Every row has a hidden score. In each pair, how much higher is the second row's than the first's? 10 means about the same, 20 much higher and 0 much lower. The score is a weighted sum of the row's numbers plus the product of two more (or one squared), each taken from its middle value.
 1.56  1.33  1.77  0.73 -1.16 -0.36 -1.20  1.87 -1.22 -0.49
-1.24 -0.80 -0.90 -0.37  1.32 -0.20  0.28 -1.23  1.22 -0.12 -> 12
 1.72  0.54  0.08 -1.29 -0.21  0.44  0.46 -0.63  0.59  0.40
 0.51 -1.05  0.38 -0.20  0.58  0.42  0.29 -0.05  0.12  0.52 -> 9
-1.34 -0.01 -0.44 -0.03 -1.37  0.73 -0.01  1.45 -1.02  0.41
 0.89  1.11  0.18  0.07  0.24  0.28 -0.32 -0.07  0.57 -0.08 -> 9
-0.38 -0.17 -0.31  0.63 -0.06  0.20  1.28  0.64  0.75 -1.25
 1.55  0.54 -1.25 -0.71  0.16 -1.14  0.12 -0.15  0.02  1.20 -> 13
-0.47 -1.42  0.45 -0.59  0.40  1.36  1.92 -0.26 -0.08  0.24
-0.35 -0.26 -0.01  0.08  0.32  0.30 -0.17 -0.43  0.40 -0.46 -> 9
-2.14  0.03 -1.09 -0.06  1.00 -0.46 -0.76 -0.86  1.06  0.36
 0.10 -0.48 -0.59 -0.63  1.63 -0.51 -0.22 -1.22  0.83  0.77 -> 8
-0.43 -0.07 -0.65  0.47 -0.85  0.00 -0.27  0.65 -1.09 -0.22
 0.86 -1.19  0.42  1.73 -0.65  1.01  0.80  0.27  0.81 -0.38 -> 8
-0.02 -1.72  0.65 -1.62 -1.47  2.22  2.96 -0.39 -0.09  0.72
-0.35  0.29 -1.08  0.27 -1.85 -0.07  0.52  1.09 -0.95 -0.09 -> 16
-0.21 -0.86 -0.47  0.49  0.52  0.08  0.43 -0.77  0.45 -0.32
 0.79 -0.25 -0.78  0.07  0.37 -0.22  0.24 -0.26 -0.18  0.16 -> 11
-1.74 -0.11 -0.91 -0.56  1.25 -1.52  0.52 -1.55  1.24  1.22
-0.52  0.40 -0.41 -0.86  0.58  0.32  0.81 -1.69  0.89  0.22 -> 7
-0.45 -0.08 -0.88  0.09 -0.26  0.61 -0.22  0.19  0.13 -0.57
 0.75 -0.77  0.20  1.57 -0.60  0.53  1.46  0.28  1.09 -0.58 -> 11
 0.06 -0.12 -0.01 -0.38  0.55  0.00  0.18 -0.33 -0.09 -0.22
 0.31 -3.10  1.41  1.37  0.03  2.42  2.27  0.78  1.10  0.42 -> 18
-0.68  0.21 -1.06 -0.96  0.97 -1.21  0.13 -1.15  0.66  0.28
-0.50  0.63 -0.75 -0.80  0.86 -0.99  0.05 -1.21 -0.02 -0.71 -> 10
 1.23  1.17  0.75 -0.23 -0.32 -0.55 -1.12  1.40 -0.85  1.15
 0.91 -0.93  0.65  0.02  0.55  0.00  1.04 -0.17  0.33  0.69 -> 12
-0.04 -1.57  1.01  0.56 -0.01  0.26  0.65  0.45 -0.67  0.80
 1.15  1.19  1.05 -0.46  0.23  0.21 -1.13 -0.04  0.72  0.33 -> 7
-1.41 -1.41 -0.78 -1.06  1.73  0.52  0.45 -1.48  1.25 -0.19
-0.49  0.32  0.69 -0.69 -1.37 -0.56 -0.58 -1.08  0.14 -0.33 -> 12
 1.17  1.46  1.75  0.37 -0.26 -0.13 -1.65  1.03 -0.92 -0.15
-3.05 -1.55  0.96  0.08 -0.79  2.51  2.92  1.26 -1.98 -0.43 -> 13
 1.16  0.26 -0.85 -0.43 -0.03 -0.46 -0.34  0.08 -0.26  1.19
 1.04  0.81  1.99  0.38 -1.10 -1.14 -2.29  1.60 -2.03  0.57 -> 8
 0.68 -1.01  0.23  1.48 -0.57  0.61  1.63  0.38  1.35 -0.52
 0.41  0.29 -1.13  0.16 -0.03 -0.93 -0.58 -0.55 -0.53 -0.39 -> 14
 1.73  1.76  1.73 -0.57 -1.22 -1.12 -2.75  2.16 -0.54  1.70
 2.22  0.28 -0.90 -1.59 -1.09 -2.86 -1.43  0.67 -1.16  1.99 -> 15
 0.51 -0.15 -0.36  0.13 -0.50  0.04  1.58 -0.19  1.33 -0.84
-1.09 -0.91 -0.78 -0.36  1.20 -0.09  0.27 -1.34  0.62 -0.38 -> 9
 0.98 -1.10  0.48 -0.14 -0.32  0.06  0.65 -0.82  0.37  0.27
-0.22 -0.26 -1.13 -1.14  1.74 -1.00  0.27 -1.07  1.03 -0.09 -> 9
 1.46  1.20  1.52 -1.15 -0.68  1.11 -0.20  0.12  0.17 -0.52
-0.20 -0.16 -0.37  0.15 -0.04 -1.22 -1.03 -0.25 -0.45  0.23 -> 12
-0.35  0.98 -0.10 -1.20  0.62  0.14 -0.16 -1.28  1.51 -0.26
 1.24  1.63  1.68 -0.49  0.13  1.17 -0.72  0.81  0.06 -0.73 -> 10
-0.24 -1.45  0.41  0.62 -0.10  1.35  1.10  0.37  0.21  0.28
 0.93  2.12  2.43 -0.55 -1.13  1.46 -0.46  1.17 -0.16 -0.86 -> 10
-0.15 -0.16 -0.47 -0.58  0.76 -0.62  0.62  0.61  0.14  0.31
 0.38  0.66 -1.20  0.48  0.15 -0.67 -0.90  0.16 -0.26 -0.23 -> 12
-0.20  0.57 -0.19 -1.10  0.48 -0.46 -0.19 -1.04  0.72 -0.48
-0.15  0.00 -1.43  0.00  0.18 -0.44 -0.02 -0.66  0.24  0.20 -> 14
 0.91  0.71  0.98  0.34 -0.96 -1.92 -1.76  1.17 -2.02  0.29
-0.23 -0.74  0.09  0.73  0.26  0.08  0.62  0.37  0.26  0.59 -> 13
 0.70  0.78  0.26  0.33 -1.46 -1.12 -1.27  1.96 -1.17  0.97
 1.68  1.88  1.89 -1.17 -0.12  1.45 -0.33  0.11  0.37 -0.65 -> 9
 1.48  1.28  1.72 -1.25 -0.06  0.82 -0.11 -0.35  0.45 -0.32
 0.88 -0.25 -0.59  0.59 -0.35 -0.61 -0.03 -0.13  0.01  0.09 -> 13
 0.36 -0.29 -0.37 -0.35  0.06  0.04  0.18 -0.39 -0.26 -0.97
 1.28  0.90  1.43  0.23 -1.65 -0.74 -1.97  1.87 -2.07  0.56 -> 8
-1.85  0.15 -1.26 -0.12  1.26  0.37  0.36 -1.21  1.09  0.44
-1.18 -1.01  0.02  0.28  0.82  1.26  1.38  0.49 -0.29 -0.58 -> 9
-0.49 -0.09 -0.31 -0.31  0.68 -0.24 -0.50 -0.72 -0.05 -0.91
-0.72 -0.20 -0.43  0.19 -0.12  0.16  0.01  0.33 -0.87  0.15 -> 11
-1.16 -0.83 -1.50 -0.36 -1.03  0.46  1.84  1.14 -0.06  1.28
 2.13  2.96  2.04  1.08 -1.41 -0.89 -3.86  3.00 -0.71  1.80 -> 12
 0.40  3.04  0.17  0.31 -0.56  0.58 -0.23  1.39 -1.67  0.10
-1.81 -0.76 -0.85 -0.74  1.43  0.27  0.02 -1.42  1.19 -0.25 -> 9
-1.26 -0.45 -0.89 -0.36  1.03  0.35  0.12 -1.11  1.18 -0.22
-0.02 -1.05  0.28 -0.05  0.73  1.04  1.75 -0.28  0.24 -0.14 -> 11
-0.77  0.97 -0.68 -0.07  0.37 -0.60  0.17 -0.87 -0.21  0.02
-0.81  2.40  2.52  0.99 -0.26  0.51 -1.36  1.58 -1.89 -0.60 -> 19
-0.95  0.27 -0.30 -0.48  0.60  0.87  0.46  0.03 -0.21 -1.26
 0.88  2.41  0.22  0.08 -2.91  1.54 -1.55  2.30 -1.34  0.80 -> 16
-0.52  2.58  1.49 -0.40 -1.13  1.64 -0.48  1.84 -1.19 -0.74
 1.58  1.80  1.04  1.38 -1.01 -1.08 -2.64  2.07 -1.26  1.47 -> 10
-1.97 -1.94  1.29  1.07 -1.70  2.56  0.95  1.16 -1.83 -0.49
 0.69  1.09  1.28  0.97 -1.16 -1.57 -2.37  3.70 -2.20  1.50 -> 13
 0.68 -1.90  0.62  1.85 -0.79  1.38  2.70  0.77  1.56 -0.18
-1.04 -0.13 -0.32  0.88 -1.72  1.14  0.19  0.91 -0.67 -0.94 -> 10
-1.72 -0.48 -0.77  0.63  0.34  0.25 -0.02 -1.09  0.63 -0.15
 0.21 -1.28 -0.16  1.17 -0.64  0.71  0.20  0.26  0.56 -0.09 -> 8
 0.43  0.36 -0.68 -0.01  0.61 -1.85  0.01 -1.00  0.78  0.45
 0.74 -1.17  0.28  1.62 -0.44  0.18  0.71 -0.39  1.24  0.26 -> 10
-0.57 -0.36 -0.22  0.14 -0.12  1.60  0.22  0.56 -0.18 -0.24
 0.37  0.28 -0.57 -0.50  0.82  0.15 -0.37 -0.59  0.14 -0.51 -> 10
 0.54  0.38  0.14  0.28  0.30 -0.85 -1.41 -0.05  0.08 -0.02
 0.21  0.67 -0.90  0.92  0.11 -0.89  0.27 -0.54  1.08 -0.88 -> 13
 0.67  0.64  1.44 -0.01 -0.49 -0.31 -1.24  0.18 -0.81 -0.60
-1.34 -0.09 -0.54 -1.42  0.29 -2.13  0.31 -1.40  0.82  1.36 -> 14
 1.80  3.74  2.79 -0.08 -1.66  1.45 -1.57  1.43 -0.22  1.27
 1.06 -0.17 -0.48 -0.26  1.60 -0.87  0.04 -0.70  0.02  0.30 -> 6
-0.76 -0.60 -0.80 -0.42  1.41  0.28  0.00 -0.95  0.77 -0.38
 1.68  1.01 -0.39 -0.22  0.30  0.16 -0.56  0.25  0.27  0.66 -> 10
 0.37  0.38 -0.20 -0.78  0.49  0.32 -0.36 -1.51  1.25 -0.31
 0.17  0.13 -0.34  0.64 -0.01 -0.51 -0.35 -0.47  0.20 -0.46 -> 11
 0.76  1.06  0.76 -0.20  1.02  0.58 -0.57 -0.78  0.44  0.27
-0.20  0.26 -0.95  0.28  0.69 -1.23  1.07  0.29  0.65 -0.89 -> 9
 0.50 -1.39  0.17  1.66 -0.68  0.86  1.43  0.56  0.76 -0.43
 0.39  1.88  1.98  1.02 -0.89 -0.53 -1.55  0.71 -1.43  0.19 -> 13
-0.22 -0.08 -0.17  0.71  0.51  0.19  0.78  0.45  0.16 -1.12
-1.07 -0.50 -0.31  0.39  0.60 -1.23 -0.17 -1.04  0.23  1.57 -> 14
 0.65  2.30  2.83 -0.84 -0.97  1.26 -0.76  1.46 -0.43 -1.66
 0.75  0.04 -0.42  0.07  0.07 -0.05  0.99 -0.06  0.71 -0.81 -> 8
 0.95  1.14  1.99 -0.72 -1.17  1.23  0.05  0.54 -0.65 -1.12
 0.75  2.43  2.09 -0.67 -0.18  0.23 -1.30  1.33 -0.21  0.48 -> 18
 0.35 -0.18  0.76 -1.16 -0.33  0.13  0.24 -0.80 -0.46 -0.49
-1.92  0.15 -1.53 -0.30  0.54  0.04 -0.12 -1.52  1.49  0.32 -> 13
 0.68 -1.38  0.19  0.32  0.78  0.12  1.25  0.09  0.42  0.73
-0.01  1.56 -1.00  1.56 -1.70 -0.58 -1.49  2.11 -3.04  0.28 -> 17
 1.41 -0.33 -0.90  0.30 -0.15 -2.43 -1.50  0.00 -1.30  1.57
 1.08 -0.05 -0.37  0.60 -0.25 -0.48  1.65 -0.46  0.90 -0.80 -> 9
 0.26  1.35  0.08  0.26 -0.38  0.71 -0.51  0.08 -0.63 -0.43
-1.07  0.10 -0.73  0.10  0.19 -0.37 -0.88 -1.02 -0.07 -0.20 -> 10
-0.19 -0.17 -0.79 -0.53  1.46  0.14 -0.13 -1.00  0.91 -0.71
-0.35 -0.11 -0.33 -0.49  0.49  0.04 -0.67 -0.51  0.05 -0.56 -> 10
-1.39 -0.65 -0.65 -0.68  0.67  0.32  0.29 -1.36  0.38 -0.12
 0.40 -1.16  0.14  1.39 -0.62  0.92  1.76  0.57  1.32 -0.56 -> 10
 0.02  0.01 -0.15 -0.30  0.81 -1.09 -0.62 -0.68  0.13 -0.26
 1.04  0.90 -0.75 -0.43  0.42 -1.15  0.88 -0.62  0.50 -0.12 -> 13
-0.08 -0.97  0.00  0.56 -1.26  0.89  0.20  1.08  0.04  1.02
-0.03  1.17  0.09  1.18 -1.34  0.70 -1.32  1.12 -0.84  0.38 -> 11
 0.47 -0.14 -0.05 -0.15 -0.13  0.09  1.43 -0.53  0.83 -0.86
 0.93  0.62  0.16 -0.31 -0.37 -0.45  0.06 -0.64 -0.10 -0.79 -> 11
-0.86 -0.87 -1.06  0.97  0.35 -0.17  0.14 -0.65  0.02  0.09
-0.17  0.98 -0.45  0.46  0.10  0.09 -1.04  0.14 -0.11  0.56 -> 9
-0.21 -0.86 -0.23 -0.75 -0.61  1.22  1.58 -0.13 -0.05  0.20
-2.67 -1.04 -1.83  0.12  1.97  0.69  0.83 -1.47  1.68  0.07 -> 12
-0.82 -0.12 -0.66  0.12  1.05 -0.10  0.01 -1.09  0.16 -0.76
 0.43 -0.64 -0.63  0.20  0.73 -0.68  0.41 -0.90  0.20 -0.41 -> 10
-0.31  0.37 -0.92 -0.05  0.63 -0.44 -0.55 -0.78  0.31 -0.25
-0.58 -0.97  0.22 -0.15  0.81 -0.18 -0.25 -0.87  0.86 -0.10 -> 11
-0.29 -0.45 -0.17 -0.19  0.43  0.18  0.03 -0.49  0.44 -0.57
 1.69  0.51  0.32  0.58 -0.09 -0.25 -1.71  0.89 -0.79  1.96 -> 10
-0.57 -1.52  0.67  0.90 -0.41  1.25  0.30 -0.18  0.83 -0.43
 0.57  0.45 -1.20  0.14  0.06 -0.66 -0.22 -0.37 -0.08 -0.75 -> 13
-1.50 -0.27  0.47  0.49 -1.40  1.09  0.22  1.64 -1.22 -0.02
 0.36  0.92 -0.32 -1.77  1.18 -1.74  0.06 -1.03  1.30  0.93 -> 10
 0.51  1.98  1.40  0.56 -1.62 -0.99 -2.11  2.77 -0.42  1.20
-0.32 -0.79  1.26  1.17 -0.01  0.43  1.63 -0.15 -0.07 -1.42 -> 9
